(in the rows, 100 means zero)
Rows swapped in pairs by one turn or mirror: which row each one swaps with:
The rows were stretched afterwards, more along some directions than others.
tokal: 116 108 100 109 105 97 102 121 54 107 131 104 87 89 118 86 93 84
budiv: 109 118 94 62 89 79 108 89 76 85 92 101 97 82 95 110 82 117
Lemu: 95 94 102 92 67 133 99 98 76 104 99 102 99 105 120 113 105 117
Zonu: 113 127 109 76 112 86 100 80 53 87 100 89 94 93 110 124 98 67
rakur: 93 101 105 86 80 126 109 79 73 109 106 92 103 94 104 117 96 122
Delu: 86 112 131 98 104 98 89 72 78 117 128 118 85 90 129 125 83 90
mus: 114 115 91 60 92 83 105 91 77 91 95 100 96 89 93 101 76 105
nes: 107 114 97 111 100 105 107 123 48 106 127 107 83 93 117 78 92 92
Zof: 107 98 84 111 109 97 110 85 65 88 109 93 97 100 95 103 121 80
kile: 111 100 94 98 97 101 116 73 73 84 94 94 93 100 90 111 120 81
milim: 115 127 115 79 108 93 100 85 61 90 106 95 89 90 108 125 98 61
sop: 91 95 98 93 89 129 103 76 73 105 104 100 103 98 118 119 101 113
sinak: 82 115 129 95 108 105 89 75 80 102 128 131 79 91 128 125 80 91
lig: 82 116 140 94 99 101 90 77 91 108 124 124 87 96 126 116 82 107
Firas: 124 111 96 69 87 80 98 87 70 92 91 94 95 88 91 105 79 107
gade: 80 114 133 91 95 98 77 80 76 104 122 124 83 98 128 128 87 96
zafog: 112 104 92 107 97 94 108 87 73 88 101 92 91 98 91 106 126 79
rekad: 85 117 130 98 106 103 91 74 81 107 135 131 86 92 127 118 81 105
Gupa: 114 128 115 82 101 83 93 81 55 99 96 87 90 91 111 122 101 60
miduv: 111 125 126 89 107 101 88 91 57 100 110 98 82 90 116 122 103 60
nad: 108 112 102 61 93 84 103 90 78 84 91 98 96 92 94 106 76 107
Buza: 91 99 111 88 71 123 107 92 87 107 103 94 99 92 115 122 106 129
kagap: 104 117 114 78 116 89 93 73 71 86 101 95 90 92 92 123 95 64
Pulo: 92 103 111 96 82 138 111 96 69 108 112 103 96 95 125 113 95 129
Lila: 104 119 98 114 98 98 107 120 55 107 132 106 89 89 121 77 94 91
zared: 114 116 92 61 87 83 104 96 72 87 96 99 94 90 99 102 76 113
nev: 78 109 127 103 113 107 84 73 81 110 134 123 91 96 128 119 88 86
Sobak: 105 114 92 108 100 97 106 117 55 103 134 108 84 90 114 79 88 96
tevu: 84 98 97 92 81 127 101 87 70 94 113 104 95 93 117 135 109 124
Radi: 95 100 106 97 81 132 103 86 73 108 107 100 99 94 127 110 96 130
Tuf: 82 114 132 101 117 98 97 82 84 118 134 118 90 94 137 114 90 87
disa: 110 112 83 57 86 85 100 95 75 88 100 103 91 91 102 108 77 112
sokab: 81 121 127 100 94 97 86 69 78 104 123 119 93 104 141 120 90 84
ruma: 109 116 97 108 91 96 107 120 54 115 128 104 85 87 115 79 94 89
lizo: 105 111 94 110 109 104 107 117 51 103 134 107 83 95 115 79 91 87
Femik: 114 112 98 60 92 85 100 88 72 86 91 93 95 95 94 104 77 107
ligi: 104 111 87 106 107 100 108 115 57 108 138 108 85 93 117 77 86 95
Met: 111 112 99 58 90 79 108 94 80 92 95 97 97 84 97 109 81 106
vek: 96 91 109 89 72 124 101 96 78 113 107 94 104 101 120 121 105 114
vagas: 87 122 123 103 104 99 79 75 73 105 132 126 86 101 134 114 82 90
muzin: 112 104 89 107 105 108 113 97 57 95 103 90 94 104 104 99 121 68
Kuru: 111 125 114 81 113 90 88 79 55 93 105 90 94 92 109 120 92 65
Vaduz: 90 92 89 92 87 129 103 85 76 91 110 102 101 97 114 123 102 127
kel: 100 111 84 105 95 100 103 115 60 102 139 112 84 96 115 80 88 91
Ruko: 105 99 92 102 100 94 114 91 70 89 109 89 98 96 93 113 127 72
lipo: 88 94 104 96 78 132 107 89 64 99 104 97 99 103 128 115 99 112
sav: 105 111 89 108 105 101 108 121 60 107 133 108 86 89 111 77 92 90
Diz: 89 107 104 100 75 124 115 89 65 107 107 88 98 90 126 120 113 117
muk: 88 126 135 96 95 98 99 83 80 114 131 125 84 92 133 120 86 94
bofog: 110 113 91 58 91 85 101 91 76 91 103 97 97 94 93 100 72 111
Vezi: 104 105 92 113 107 94 106 83 61 87 111 87 95 100 95 101 121 75
bes: 81 127 137 85 95 82 95 72 85 103 124 117 91 93 126 132 95 89

Swapped with Sobak: zared
Swapped with Ruko: Gupa
Swapped with mus: sav
Swapped with Kuru: Zof

Rows swapped in pairs by one turn or mirror: which row each one swaps with:
The rows were stretched afterwards, more along some directions than others.
gepa: 94 85 90 90 98 100 105 106 94 116 96 93 107 101 103 101 140 84 89 92 108 94 102 109 112
sobo: 106 92 90 75 101 85 92 90 100 118 86 87 135 72 90 94 102 89 93 92 75 97 114 121 130
vogub: 104 93 87 94 100 89 83 103 85 134 86 93 119 92 81 103 87 103 78 73 94 117 71 128 133
dat: 112 102 84 91 109 88 88 101 88 131 93 88 126 99 87 108 81 102 68 71 88 114 67 131 141
zosad: 91 61 74 106 86 98 94 100 51 111 81 89 104 107 71 98 83 106 68 100 95 96 120 127 160
Segu: 110 92 84 91 106 107 99 87 65 109 91 110 109 112 82 100 93 95 74 104 98 98 119 104 130
lelit: 125 85 79 61 96 101 83 99 107 139 88 79 127 74 85 89 92 98 85 98 86 91 96 126 107
zam: 106 80 82 75 105 105 99 90 74 105 83 107 100 105 94 93 85 90 73 109 86 92 133 111 145
godul: 92 82 98 79 88 88 103 102 101 119 87 99 113 100 113 106 133 80 88 89 102 93 110 109 105
Muz: 121 100 92 44 100 74 71 105 122 112 86 81 115 81 99 108 72 122 93 92 87 102 106 134 109
Kuzup: 102 96 94 91 101 91 85 102 83 129 87 94 118 90 78 98 86 101 81 78 89 115 78 124 142
sizar: 97 78 82 66 79 102 95 98 95 104 86 92 88 88 89 100 94 119 94 101 105 113 108 123 118
beb: 108 78 83 95 114 103 98 96 85 102 101 70 96 78 79 98 82 123 79 120 75 101 105 118 118
Lavu: 109 82 77 80 111 116 90 88 68 109 87 111 107 107 80 89 99 93 81 108 97 96 126 115 135
kug: 104 87 95 95 117 111 113 88 93 99 99 71 95 84 97 96 90 116 87 114 75 103 103 109 121
Duf: 107 94 93 90 102 80 86 82 96 120 88 87 147 83 86 84 119 77 90 79 77 88 98 106 124
Zorif: 97 73 82 61 82 99 87 99 100 108 89 89 93 84 86 91 90 116 96 96 96 100 107 125 126
Bizu: 96 73 85 99 108 104 100 95 84 101 95 71 94 88 81 99 96 118 85 116 77 105 106 116 125
ruso: 95 71 86 84 77 100 79 99 83 135 81 85 111 90 93 79 129 80 77 80 111 104 97 127 122
Led: 110 95 96 75 100 76 87 89 100 113 80 93 136 88 97 94 99 81 83 84 78 95 114 119 138
gufa: 87 64 69 97 81 101 98 102 57 128 77 94 105 105 69 100 91 109 73 96 103 102 118 128 151
Lafep: 113 114 90 63 115 102 78 93 121 129 106 95 117 76 89 88 126 92 114 85 87 91 79 100 103
nok: 105 78 91 95 117 111 105 95 95 109 99 64 99 69 90 96 94 117 97 115 68 104 104 105 119
vuze: 114 99 101 74 102 74 84 84 103 114 84 92 140 73 92 97 100 81 91 88 68 92 109 118 126
Tup: 91 84 90 92 94 93 106 93 85 117 86 95 118 109 103 99 143 76 74 84 104 88 103 110 116
sok: 103 87 92 93 108 104 98 88 83 98 97 85 110 82 76 102 109 109 97 117 97 113 104 118 101
rono: 89 69 67 98 85 96 94 102 55 126 80 94 107 109 65 99 83 104 64 93 96 98 109 128 160
koli: 109 101 83 93 111 92 83 96 86 125 91 89 121 93 79 104 81 103 73 78 84 114 73 129 141
tikod: 105 113 98 74 109 103 79 88 107 123 105 99 117 81 82 87 134 90 117 88 89 89 81 95 107
suf: 102 89 87 88 106 110 108 90 68 99 88 110 101 113 92 96 100 95 77 112 102 91 127 102 121
sasi: 88 81 96 82 82 98 86 86 84 116 85 94 112 94 105 85 120 80 69 84 109 102 103 125 129
Gizug: 114 117 103 78 113 101 81 92 113 121 112 90 118 75 85 89 120 97 118 89 81 87 81 93 106
zoni: 94 77 100 85 82 89 86 96 84 121 88 92 106 92 102 94 117 81 73 85 105 107 99 129 120
Ketus: 93 74 88 85 78 94 85 105 83 129 86 91 104 97 100 94 121 86 72 82 121 112 100 122 115
rofe: 101 74 85 85 100 111 96 92 79 104 87 88 104 88 80 101 110 111 98 119 108 112 109 118 98
Nef: 106 77 82 88 104 114 98 88 63 106 80 111 107 112 85 89 104 86 71 106 100 91 127 116 136
Tove: 104 72 82 66 81 101 90 98 91 114 89 94 93 78 85 90 95 117 93 93 98 106 110 126 124
fefop: 82 75 96 78 79 96 88 98 88 121 82 96 100 97 107 91 120 78 73 82 115 106 104 123 129
nuzop: 108 88 83 83 94 103 70 84 71 103 91 109 97 95 78 84 106 90 92 109 93 104 110 123 116
Ser: 108 81 85 69 98 93 90 106 136 139 99 70 117 67 99 96 95 108 104 100 87 106 92 122 95
nomo: 99 78 95 84 99 82 87 89 102 117 82 87 132 77 90 86 112 78 96 87 74 98 117 116 135
Mevop: 111 116 92 73 114 105 85 90 114 119 110 93 122 86 91 81 128 83 106 80 89 92 74 100 117
Tam: 108 102 87 96 113 93 93 102 90 127 97 88 124 98 93 105 81 106 74 76 87 116 67 125 134
baf: 109 78 84 71 99 103 96 108 132 157 95 62 117 58 100 87 96 109 111 90 76 113 92 123 107
gane: 127 96 89 55 105 78 78 100 119 111 90 72 114 82 100 107 64 126 89 95 76 95 107 139 105
vasud: 107 85 87 95 96 86 90 93 93 125 87 79 141 81 80 86 104 83 86 82 76 96 105 120 132
Dov: 126 83 86 65 89 98 82 100 106 137 88 72 127 67 85 98 99 96 92 101 87 99 98 126 100
Bok: 114 88 85 75 105 93 90 105 138 148 94 65 127 71 98 92 91 104 103 82 77 103 75 119 107
togi: 95 68 80 68 78 98 89 100 98 115 87 89 94 79 85 89 100 105 93 84 94 106 102 125 134
nik: 111 90 101 87 95 79 86 93 94 115 87 83 136 81 87 91 104 82 97 87 77 96 115 112 122
Zolet: 105 85 88 88 100 107 100 88 64 95 83 112 105 118 92 92 93 86 77 108 98 93 127 104 127
rute: 109 77 83 67 95 89 91 112 128 148 94 70 110 72 102 100 91 110 101 98 86 106 96 124 104
Detig: 106 96 88 96 123 111 103 95 90 111 109 73 95 78 83 101 94 119 95 115 74 110 96 106 113
koga: 83 63 71 99 80 100 95 111 61 126 72 89 107 104 74 100 86 107 67 93 97 102 111 133 159
Dori: 113 119 93 68 113 106 80 89 117 118 112 92 118 80 89 89 127 90 110 84 89 91 76 98 107
Nubi: 104 94 89 89 100 93 80 85 83 108 96 103 99 90 84 92 102 100 106 111 87 105 105 118 97
fotum: 93 73 79 78 74 99 86 94 88 104 86 91 96 90 80 89 102 106 90 92 103 100 105 114 125
gumev: 110 77 88 73 101 104 98 109 136 150 96 66 116 64 108 97 95 104 109 94 81 114 90 117 105
tipa: 103 81 77 85 104 112 89 86 59 106 83 115 105 108 78 81 106 87 82 108 94 95 132 110 145
supo: 89 88 97 89 95 85 102 96 96 117 90 97 119 106 100 102 146 75 84 81 105 90 96 107 110
raval: 107 92 88 78 98 99 82 86 81 105 92 103 92 90 90 98 93 108 97 117 87 105 117 127 98
Ronur: 130 105 89 56 111 79 80 103 120 112 94 70 116 89 98 112 61 125 82 92 75 95 100 132 109

Swapped with gufa: Tup
Swapped with sok: lelit
Swapped with Dov: rofe

